One turning vector, and how many ticks it has turned
The counts run from 0 to 653.
[150 162  98 126  94  86  86 135 136 116 138 113 155 153 160 177  96 134
 136 123 170 170 120 131 124 111 166 158 102 116 156 124 142 107 157 139
 174 163  88 119 132 126 105  93 121 126 123  90 160  92 126 134 135 103
 143  97 106 140]	97
[158 133 119  99  97 114 114 137 118 142 143  96 134 178 156 152 149 115
 106 116 142 190 103 140  76 136 154 167 129  85 178 109 144  70 140 159
 142 155 159 105 150 154 114 131 105 162 123 117 148  92 157 124 139 114
 135 106 126 147]	518
[165 158 172 148 106 108  80 115 133 139 159 112 138 145 176 135 119 131
 147 121 149 199 103 130 108 126 174 144 113 115 146 103 187  77 148 165
 178 166 105 113 167 108 138 139 136 147 131  96 158 110 124 160 133 116
 142 156 130 112]	643
[177 141 107 121 120  77  82 120  94 123 128  92 119 159 170 154 147 109
 130 139 167 168 123 155  79 150 178 135 122  86 159  97 143  83 152 124
 133 178 122 103 132 112 133 133 129 167 110  95 122 108 146 141 131  90
 147 129 109  94]	596
[145 150 113 141 102 106  92 106 126 133 146  85 172 118 167 132 137 152
 113 135 159 164 134 104 107 126 125 147  83 118 167 139 171  89 180  99
 137 157 120 124 168 119 115 172 120 136 134 108 163 115  90 149 133  75
 100 105 100 157]	583
[182 122 125 113 138 135  88 132 130 112 145  83 146 155 129 138 197 126
 108 141 165 196 124 129  95 137 133 136  98  96 168 140 160  87 150 121
 125 139 157 122 163 121 139 177  81 154 135 109 144  97 134 136 122 115
 124 113 114 156]	415
[142 149  91 115 112  97  81 119 156 119 118  94 159 145 154 149 138 130
 105 146 196 161 150  99 108 118 136 153  74 131 153 144 173 110 159  97
 151 139  94 118 162 140 137 146  93 135 125 100 159  81 119 141 107 111
 145 126  98 159]	284
[109 138 112 127  81  95 113 136 118 144 128 104 129 171 137 178 127 125
 111 139 158 173 121 125 112 127 176 150 127 117 190 119 151  82 154 119
 116 154 141  84 169 152 116 127  84 147 111  77 163  97 135 122 121 123
 140  91 140 134]	82
[153 115 122  98  75  92  88 149 118 118 145 116 138 141 151 125 139 117
 121 146 156 187 158 129  67 140 129 183 149 117 171  92 174  79 127 151
 145 146 150 124 144 126 151 143 141 132 130 130 148  93 153 130 129  74
 124 114  93 115]	46
[147 154 126  98 117 113  92  89 162 114 159  88 166 125 165 141 162 129
 105 106 155 194 115  94  89 120 146 162 106 114 161 147 178 104 126 136
 156 160 130 133 137 150 108 154 101 144 116 109 162  92 114 166 118 132
 150  97 115 162]	526
[165 134 136 112 123  93  93 147  85 147 132  95 153 198 160 153 123 119
 155 101 181 203 132 129 105 144 150 137 111 103 155 111 149  68 134 122
 157 163 123 104 159 154 123 142 127 138 125 118 121  98 147 124 154 145
 129 106 110 148]	128
[152 162 140 151 159 106  83 110 107 104 140  87 159 133 167 141 117  96
 109 136 173 163 117  90  83 148 125 122  80 110 158 130 165  93 174 133
 170 165 120 140 123 152 154 138 146 155 119 106 156  87 151 153 119 110
 141 133  90 131]	16
[131 134 120 133 117 119 103 153 103 118 141  84 159 158 133 155 135 103
 111 159 171 193 120 127  96 140 128 128 133  97 207 107 148  69 150 144
 128 147 157 106 150 177 145 124 116 141 116 120 150  90 151 117 146 107
 138  89 113 146]	514
[164 129 116 102 124 105 112 117 123 131 107  91 127 152 162 137 144 117
 107 137 169 195 126 105 106 128 165 168  99  78 155 154 167  90 173 134
 125 129 145  96 173 113 111 176 116 139 125  94 160 102 114 142 133 150
 140 129 125 147]	274
[182 154 115 107  94 127  97 146 137 155 184  96 148 188 133 155 151 148
 133 101 162 187 127 143 102 130 154 141 100 107 148 115 160  87 152 128
 127 175 138 124 146 133 112 147  60 135 128 109 139 107 121 132 134 109
 111 117 111 151]	418
[142 154 152 137 125 107 107 145 116 125 127 101 153 145 166 136 109 112
 121 173 177 178 142 106  91 158 135 160  97  82 175 108 179  93 184 139
 146 127 134 100 176 152 169 148 136 151 118 121 144 107 115 146 134 111
 129 148 100 127]	457
[149 155 140 161 140 131  88 111 138 142 158 116 168 130 133 171 135 134
 105 133 164 193 122 114 119 150 121 118  76  91 171 123 157  85 187 129
 149 170 121 129 134 149 139 122  94 158 131 106 146 116 139 151 110  85
 110 100 107 157]	504
[149 154 145 137  86 104  88 151 121 173 153 122 128 201 132 145 108 141
 119 122 182 181 148 136 119 126 157 151 101 131 155 100 179  80 179 132
 139 149 121 117 177 127 154 139 104 132 134 105 158 105 123 119 136 119
 114 129 114 142]	560
[127 139 133 110  92 122  57 140 168  95 162  91 168 133 134 150 152 128
 111 145 151 182 126 100 121 116 121 149 117 144 183 131 177  96 130 135
 153 146 137 141 150 153 141 130 103 124 126  93 172  71 116 152 131 100
 151  90  97 141]	530
[119 106 116 108 109  94  98 151  90 113  97 108 161 147 148 172 105 114
 112 160 195 180 156  97 104 141 124 157  91 110 174 122 153 110 161 103
 153 137 128  88 157 148 131 138 118 112 110  97 163  99 145 126 112 106
 147  93  99 134]	184
[136 123 130 103  97  96  79 122 137 133 168  76 130 180 164 170 130 127
 108  79 149 184 118 112 123 123 159 180 124 146 155 121 156  94 121 111
 141 180 165 119 128 140 121 167 119 143 139  93 156  99 146 150 111 133
 138  92 128 130]	139
[127 140 137 159 116 112  74 105 114  97 136  92 169 123 167 167 117 132
 136 116 164 185 110 116 131 114 148 121  87 141 156 127 152  94 153 108
 172 177 101 109 142 103 116 141 125 143 116  78 179 101 136 166 110  94
 144 102 131 120]	201
[155 165 116 122  81  67  86 117 118 116 109 102 138 172 155 157 155 104
 134 140 151 152 114 136  62 132 182 133 124 115 177 114 141 102 142 142
 163 147 104 137 137 144 112 106 129 141 121  87 154  89 145 130 153  72
 154 108 100 130]	103
[141 140 176 128 105 109  77 123 125 134 175  97 154 168 172 167 115 144
 119  97 140 160 110 117 124 122 155 161  84 134 168 106 169 118 150 104
 155 166 145 132 148 126 130 158 121 134 118  83 168 111  89 185 125 130
 144 113 110 115]	443
[169 176 107 151 124  87  91 133 123 133 142  90 144 168 161 165 120 130
 115 113 157 169 107 133 108 143 166 144 101  93 162 115 147  77 183 136
 155 179 110 144 117 138 132 105 130 158 138  77 122 102 142 128 146  95
 125 118 101 131]	402
[158 141 130 136 117 118 102 151  77 146 177  88 144 175 154 155  89 131
 132 108 181 195 136 125 115 147 133 141 114  96 142  93 150  65 165 143
 136 196 143 111 116 126 130 133 121 130 121 103 141 116 161 126 135 115
 114 108 111 123]	318
[128 143 165 125  80 110  70 131 116 142 184 105 136 169 158 169 113 135
 110 103 139 157 112 116 124 121 162 162  94 139 163 106 168 104 151 115
 140 181 152 129 137 122 135 152 122 134 125  73 178 103 109 170 118 112
 135 113 111  97]	444
[163 147 138 130 116 129 105 127 140 102 168  74 154 135 155 127 156 131
 113 123 162 186 150  97  71 141 136 152 122 116 153 137 186  89 164 153
 126 143 160 121 150 125 155 178  90 149 124 105 156 101 136 132 115 106
 101 129 113 152]	31
[131 131 111 116  82  69 103 134 104 158 113  80 140 188 168 166 131 128
 112 103 169 146 141 131  85 124 165 171 116 136 181 109 133  96 143  90
 139 145 127 102 175 136 121 161 118 149 125 107 150  96 114 132 126 113
 124 105 118 141]	575
[151 142 128 134  89  97  91 136 107 152 165 115 138 161 143 158  90 151
 120 127 208 185 151 127 111 119 162 151  94 116 145  97 163 105 168 145
 123 164  99 105 148  94 143 125  85 114 103  98 173 119 116 135 118 129
 123 123 104 132]	176
[172 152 121 115 105 134  82 153 130 132 185 102 153 170 121 146 150 152
 118 129 171 192 135 114 108 127 129 139  89 111 148 125 173  87 162 144
 125 172 155 121 150 143 123 146  73 119 127  98 146 110 125 124 139  93
 101 103  98 153]	419
[158 135 147 105  79  84  78 153 119 129 153 126 152 176 151 184  96 138
 115  97 156 199 132 129 119 125 142 190 129 114 176 109 150 107 122 143
 163 168 140 148 117 140 128 117 126 126 133 102 134 103 133 145 135 119
 140  82  94 143]	239
[166 129 132 115 117  91  75 149 119 112 157 102 145 157 184 151  99 137
 116 131 154 183 106 136 130 122 150 177 105  98 164 103 171  90 158 125
 160 175 130 123 135 107 126 139 166 127 139  88 130 113  99 166 140 120
 149 131 101 100]	154
[151 119 111 127  69 104  85 140 126 129 131  97 156 158 153 164 124 160
 140 132 178 189 143 160 121 111 155 163 119 136 142 101 154  89 146 117
 153 145  99  82 173  88 116 150 100 128 120 101 151  95 126 132 114 109
 129 118 140 130]	475
[172 133 171 112 114  93  88 116 107 109 111 110 139 131 160 154 156 116
 128 150 150 188 128 136  78 138 171 161 123  67 183 107 172 115 144 145
 153 124 137 117 168 124 144 154 139 154 114 105 134 119 101 173 126 127
 167 127 114 111]	353
[146 167 132 114  74 108  94 117 155 152 197 101 165 138 168 153 104 146
 125 105 157 175 118 125  95 126 152 170 122 123 151  90 174  91 136 137
 174 167 118 129 143 127 128 119  98 131 119 119 148 106 105 168 123  87
 135 113 110 125]	339
[170 126 133 142 113 135  78 137 100 149 164 104 131 180 138 134 141 125
 119 116 167 190 119 153  93 138 143 121 100 116 140  83 161  55 150 136
 149 168 127 109 144 113 147 155 101 163 126 115 152 101 172 131 120  84
 113 139 119 118]	313
[122 165 139 149 125  93  81 135 122 148 138 118 136 141 134 155 104 114
  99 161 180 179 131  88 132 140 142 128  94 116 186 130 183  82 175 144
 131 157 123 125 151 169 161 122 135 125 128  84 153 105 118 145 145 122
 140 112  90 128]	262
[157 144 108 125  75  76  85 150 104 116 122 100 157 154 156 138 133 130
 134 154 168 156 142 136  79 124 135 147 108 111 165 113 144  96 180 135
 155 140 118 128 144 132 127 141 136 124 129 101 163  95 120 118 153  61
 108 114  80 143]	293
[124 115 108 125 101  74  95 117 112 123 105  83 117 143 156 138 136  97
  80 145 169 167 152  89  83 136 144 171 121 130 188 142 161  84 150 120
 135 136 148 118 152 147 144 168 144 142 127 102 170  95 154 120 113 109
 126 103 108 141]	572
[151 143 160 129 137 113  75 108 138 146 138 129 134 132 154 149 123 116
  94 137 155 193 107  97 142 142 141 144  67  98 159 126 199  85 166 143
 158 158 119 135 152 130 137 155 141 142 134  95 155 114 112 176 130 127
 146 133 112 122]	258
